Each cloud is a set of points of 8 numbers each, in no order, taken from a shape drawn with curves, like pieces of string that can fork, join and close up.
After each cloud, say how many separate parts and how many independent loops its shape has (a circle has one loop, a figure eight two, a Y shape none).

Z:
[[  4  12 -60  32  33   0 -22 -58]
 [ 20  41 -54  13  30  -1 -16 -54]
 [ 41  84 -45 -34  21  -4   4 -16]
 [ 32  72 -51 -19  24  -2   1 -31]
 [ 17  38 -55  13  29  -2 -16 -54]
 [ 55  99 -42 -49  13  -9   4   4]
 [-28 -44 -57  73  30  13 -40 -69]
 [-34 -56 -48  88  27  18 -52 -81]
 [ 34  72 -51 -16  26  -2  -1 -35]
 [ 63 106 -39 -53   9 -13   2  15]
 [ 50  94 -45 -42  18  -6   5  -4]
 [ 23  47 -53   5  28  -2 -11 -51]
 [-23 -35 -60  70  32  11 -36 -64]
 [ 27  61 -52  -6  28  -1  -6 -44]
 [ 30  65 -53 -11  29  -3  -5 -39]
 [ 19  42 -55   9  30  -1 -14 -52]
 [ 23  52 -55   1  29  -3 -10 -49]
 [-30 -47 -55  76  31  12 -41 -70]
 [ 10  19 -57  27  30  -2 -19 -56]
 [  0   5 -61  40  33  -1 -22 -57]
 [-31 -51 -52  80  28  15 -45 -76]
 [ 36  74 -50 -23  25  -2   3 -30]
 [ -4  -1 -62  43  33   3 -23 -56]
 [ 30  67 -51 -15  26  -2   0 -36]
 [  4  10 -60  36  31   2 -22 -57]
 [ -9 -10 -65  48  33   3 -26 -57]
 [ 52  97 -43 -45  16  -7   4  -2]
 [ 15  32 -54  17  31  -3 -17 -56]
 [ 62 107 -40 -54  11 -12   2  13]
 [ 48  92 -46 -40  19  -6   6  -9]
 [ 13  29 -56  21  29  -1 -18 -56]
 [-14 -14 -64  53  34   6 -27 -59]
 [-26 -40 -58  71  30  11 -36 -67]
 [ 42  83 -46 -33  22  -3   6 -16]
 [ 13  27 -57  24  31  -1 -20 -57]
 [-23 -33 -61  66  32  10 -33 -63]
 [ 57 102 -42 -49  12  -8   2   5]
 [ 26  52 -53   4  28   0 -10 -49]
 [-11 -12 -63  50  34   4 -26 -58]
 [ 47  89 -45 -37  20  -6   6 -10]
 [ 54  95 -43 -48  16  -9   6   1]
 [ 28  62 -51  -8  28  -3  -4 -42]
 [  7  14 -60  34  31  -2 -22 -57]
 [ -1   6 -61  38  34   1 -23 -58]
 [-27 -37 -60  72  31  12 -37 -66]
 [ 66 110 -40 -58   7 -13   1  22]
 [ -1   0 -62  41  33   0 -23 -57]
 [ 41  77 -50 -26  23  -4   3 -25]
 [ 41  81 -47 -31  23  -3   4 -21]
 [ 39  80 -47 -28  23  -5   5 -20]
 [ 28  58 -52  -4  28  -3  -6 -44]
 [ 31  66 -51 -13  29  -3  -1 -38]
 [ 22  46 -54   6  30  -2 -10 -52]
 [ 51  94 -45 -44  18  -4   5  -2]
 [-30 -47 -55  77  30  14 -43 -72]
 [-15 -19 -63  56  35   5 -29 -59]
 [ 35  76 -50 -23  26  -3   4 -27]
 [ 59 103 -42 -51  12 -11   2  10]
 [ 45  88 -46 -36  21  -6   6 -12]
 [ 15  31 -57  18  30  -2 -16 -57]
 [ 10  23 -57  25  30  -3 -20 -56]
 [-32 -55 -51  84  29  15 -49 -79]
 [-21 -30 -62  66  33   8 -32 -64]
 [ 26  54 -52   0  29  -3  -7 -47]
 [ -6  -2 -62  44  33   2 -24 -56]
 [-31 -53 -52  80  30  16 -47 -74]
 [ -8  -6 -64  48  32   3 -25 -56]
 [-12 -20 -64  55  35   5 -26 -58]
 [-20 -28 -62  60  35   6 -31 -61]
 [ 66 108 -39 -56   8 -14   2  18]
 [ 10  18 -59  30  32  -1 -20 -58]
 [-18 -24 -61  58  35   7 -30 -60]
 [-17 -24 -61  62  34   9 -29 -62]]
parts : 1
loops : 0

C (94 x 8):
[[  20   20  -34  -23   54  -19  -52  -20]
 [  45  -56  -47  -47   15  117  -17   14]
 [ -39   70   28   23   11 -105   63   37]
 [   2   38  -20  -12   46  -37  -34  -21]
 [  46  -51  -46  -41   19  109   -4   24]
 [ -37   71   26   24   12 -103   61   35]
 [  25   -1  -37  -25   52   17  -19    5]
 [ -40   60   34   24  -13  -81   83   49]
 [ -33   44   28   24   -7  -42   90   53]
 [   6   15  -18  -12   38    5   10   13]
 [ -31   51   19   17   14  -47   67   34]
 [ -31   58   17   16   18  -59   57   26]
 [   8   11  -20  -13   39    8    7   15]
 [ -40   56   36   26  -18  -69   90   51]
 [  32  -38  -35  -40    3   92   -8   13]
 [  47  -56  -47  -46   15  115  -16   19]
 [  34  -43  -38  -47    2   98  -26    1]
 [  43  -54  -44  -49    9  115  -24    8]
 [  34  -39  -35  -38    4   93   -4   16]
 [  40  -49  -42  -50    5  108  -28    3]
 [  18    3  -30  -20   46   16   -5   12]
 [  30   -1  -41  -29   55   12  -35   -3]
 [ -38   72   24   22   15 -100   59   32]
 [ -29   53   19   18   14  -48   65   32]
 [  45  -53  -46  -48   12  113  -21   12]
 [ -31   46   27   21   -2  -42   88   51]
 [  35  -39  -35  -44    1   95  -18    6]
 [  15    4  -26  -17   43   12    1   13]
 [  39  -52  -43  -52    7  110  -26    3]
 [   4   40  -23  -16   49  -43  -47  -27]
 [  29    4  -41  -28   56    6  -42   -5]
 [ -40   70   29   25    6 -104   66   40]
 [  38  -47  -40  -49    0  104  -30   -2]
 [   4   23  -17  -11   40   -8   -2    3]
 [   2   36  -19  -13   45  -31  -25  -13]
 [  36  -41  -40  -36   10   97    0   22]
 [   4   26  -17  -14   44  -16  -10   -3]
 [ -41   59   35   25  -15  -77   86   51]
 [ -38   51   37   25  -20  -55   94   56]
 [ -38   69   30   24    4 -102   70   40]
 [ -33   67   17   17   23  -81   53   23]
 [ -32   47   24   19    4  -43   79   43]
 [  10   36  -26  -17   50  -39  -50  -27]
 [  40  -43  -39  -36   11  100   -1   21]
 [ -30   51   21   19    9  -44   74   40]
 [ -41   63   33   26   -9  -90   77   46]
 [   2   34  -20  -13   44  -33  -28  -16]
 [ -33   62   16   18   22  -70   53   22]
 [   4   22  -17  -12   40   -7    2    7]
 [ -35   46   32   23  -19  -47   94   56]
 [ -36   46   36   25  -20  -49   98   59]
 [ -36   71   22   22   18  -96   57   30]
 [  10    9  -20  -16   41    9    7   15]
 [  27    5  -41  -28   57    3  -47   -9]
 [ -40   54   36   25  -20  -67   90   53]
 [  26   -1  -37  -25   52   17  -24    5]
 [ -38   52   36   26  -21  -59   93   55]
 [  43  -51  -44  -40   16  107   -1   25]
 [   3   41  -21  -15   47  -42  -38  -22]
 [   5   16  -16  -12   37    4   12   12]
 [  29   -3  -40  -28   55   13  -33   -1]
 [ -30   60   17   17   19  -62   55   24]
 [  23   14  -37  -25   55  -10  -49  -17]
 [  13   30  -30  -20   51  -31  -53  -26]
 [  15   26  -32  -21   52  -26  -52  -23]
 [ -30   46   25   21    0  -41   83   48]
 [ -40   65   34   24   -6  -94   77   46]
 [  47  -53  -47  -43   19  110   -6   23]
 [ -36   69   21   21   21  -92   54   28]
 [   6   18  -16  -12   37   -1   10   11]
 [   8   35  -26  -20   50  -35  -50  -26]
 [   3   28  -18  -13   44  -21  -14   -8]
 [   3   18  -15  -12   38   -3    7    9]
 [  36  -46  -38  -48    2  102  -28    0]
 [  26    8  -41  -28   55   -4  -49  -11]
 [  37  -40  -36  -37    6   94   -3   17]
 [   4   31  -19  -14   44  -26  -20   -9]
 [   2   41  -18  -13   47  -42  -40  -26]
 [ -40   66   31   24   -2  -98   74   42]
 [   5   39  -22  -17   47  -43  -47  -26]
 [ -30   54   17   17   17  -54   60   28]
 [  22    1  -33  -23   48   15  -13   11]
 [ -33   64   18   19   22  -74   53   23]
 [   4   25  -17  -13   42  -10   -4    3]
 [  34  -39  -35  -41   -1   93  -13    9]
 [ -35   70   20   20   23  -87   52   24]
 [  47  -56  -49  -44   19  113  -13   22]
 [  13    8  -24  -16   42   13    4   14]
 [  35  -42  -37  -46    2   96  -23    4]
 [  37  -49  -41  -50    3  107  -29   -1]
 [ -34   44   33   23  -17  -46   95   58]
 [ -33   45   31   22  -12  -43   93   57]
 [ -36   48   37   25  -21  -52   97   58]
 [  40  -46  -42  -38   11  103   -1   24]]
parts : 3
loops : 3

F (97 x 8):
[[-25 -11  25  -2   2 -18 -15  11]
 [-77  75  24  34  28  -8 -35 -57]
 [ 30 -24  46  78 -44  48 -45 -18]
 [ 21 -68   2 -19 -33   6  -8  67]
 [-53 -30 -24 -81  13 -21  68  19]
 [-79  76  19  30  29  -8 -30 -60]
 [-52 -24 -16 -84  21 -39  49  34]
 [-29  12  39  31  -2  -8 -34 -11]
 [ 18 -58  14  12 -33  20   7  20]
 [ 12 -65  -2 -32 -19  -2   5  60]
 [-37  28 -26   8  18  27  30 -69]
 [-40 -23  -6 -64  19 -39  26  34]
 [-78  76   7  22  34  -1 -17 -67]
 [ 38 -59  24  23 -45  20 -45  61]
 [-30 -20  11 -31  11 -30   3  26]
 [ 35 -37  38  42 -34  14 -69  42]
 [ 34 -66  12   8 -45  20 -28  67]
 [ 23 -11  55  63 -23  10 -85  10]
 [-21 -18 -33 -28   5  23  64 -37]
 [-71  72  28  37  24  -7 -35 -54]
 [ 31 -29  44  76 -47  49 -37 -15]
 [-53  51  40  44  12  -6 -45 -40]
 [-46 -29 -26 -72   8  -8  72   6]
 [  9 -59   6 -15 -22   3   9  37]
 [ 26 -56  21  29 -42  33   1  11]
 [ 16 -67  -1 -28 -25   1  -2  64]
 [ 12 -58   8  -7 -24   9   8  32]
 [-79  78  13  25  33  -3 -23 -66]
 [-54 -26 -20 -88  18 -32  59  30]
 [-75  73   1  20  33   3  -9 -71]
 [ 22  -4  58  72 -25  19 -82  -8]
 [-23 -10 -32 -17   7  27  58 -46]
 [ 25 -68   5 -14 -39  12 -12  69]
 [-35 -20   5 -43  15 -34  13  29]
 [-32 -27 -30 -47   5  12  70 -17]
 [-21  -8 -34 -11   9  29  56 -51]
 [ 22  -7  57  78 -30  28 -74 -14]
 [-26   1  35  21  -1 -12 -28  -1]
 [ 31 -41  36  65 -49  50 -20 -10]
 [-79  79  10  25  32  -4 -22 -66]
 [ 19 -68  -1 -25 -30   4  -5  67]
 [-71  67  -4  19  33   7  -4 -72]
 [ 36 -31  41  45 -31  11 -73  36]
 [-42 -25  -8 -71  19 -40  32  35]
 [-44  41  42  45   5  -6 -44 -34]
 [ 17 -59  13   6 -29  16   9  23]
 [-44 -31 -27 -67   6  -2  71   1]
 [ 27 -16  53  59 -22  10 -86  15]
 [-58  58  37  43  14  -8 -45 -43]
 [ 31 -33  41  74 -47  50 -32 -14]
 [ 22  -6  58  74 -29  23 -78 -11]
 [ 28 -18  51  57 -24   8 -83  21]
 [-28 -27 -32 -42   4  12  70 -20]
 [ 30 -25  46  51 -29  10 -78  28]
 [-49 -25 -14 -80  21 -41  43  36]
 [ 28 -69   7  -6 -40  16 -19  71]
 [-68  69  31  40  22  -8 -41 -49]
 [ 28 -53  23  39 -44  38  -4   6]
 [  8 -60   4 -28 -19  -3  11  49]
 [-55 -29 -21 -87  17 -28  64  25]
 [-38 -24  -3 -57  20 -36  21  33]
 [  7 -59   5 -20 -20  -1  12  41]
 [-29  12 -31   0  12  27  43 -64]
 [-29 -17  15 -24  10 -28   0  22]
 [ 24 -10  55  79 -33  34 -68 -16]
 [ 36 -60  19  16 -46  20 -38  64]
 [ 30 -48  30  49 -47  42 -10  -2]
 [ 38 -55  27  25 -43  20 -48  58]
 [  7 -62  -1 -30 -20  -4   8  55]
 [-66  59  -9  15  32  13   2 -74]
 [-26 -22 -34 -32   6  22  68 -29]
 [-62  53 -13  14  27  14   8 -74]
 [-25 -13  20 -10   4 -21 -10  14]
 [-65  64  36  41  19  -7 -43 -48]
 [-34  23 -28   6  17  27  35 -68]
 [ 13 -64   0 -32 -24  -1   3  64]
 [-55  48 -18  13  26  19  17 -72]
 [ 33 -69  13   3 -45  17 -25  69]
 [ 23  -9  56  64 -22  13 -87   5]
 [ 25 -14  51  78 -38  38 -59 -17]
 [-53 -25 -17 -86  20 -38  52  33]
 [ 38 -49  31  34 -41  16 -58  51]
 [-26   4 -31  -5  11  28  48 -57]
 [-35  25  43  41  -1  -6 -41 -22]
 [-40  34  43  45   3  -5 -45 -30]
 [  8 -60   3 -25 -18  -3  11  48]
 [ 23  -5  58  70 -23  16 -83  -2]
 [ 33 -45  33  57 -48  46 -14  -6]
 [-34  21  39  37  -2  -5 -39 -19]
 [ 27 -19  48  81 -42  43 -53 -19]
 [ 36 -42  36  40 -38  16 -65  46]
 [-37 -30 -28 -57   6   5  72  -8]
 [-28   4  37  24  -4  -9 -31  -5]
 [-50 -31 -25 -79  12 -14  69  16]
 [ 22 -56  18  24 -35  29   6  14]
 [-28  -6  29   7   1 -14 -22   5]
 [-49  41 -20  11  26  22  23 -74]]
parts : 2
loops : 2
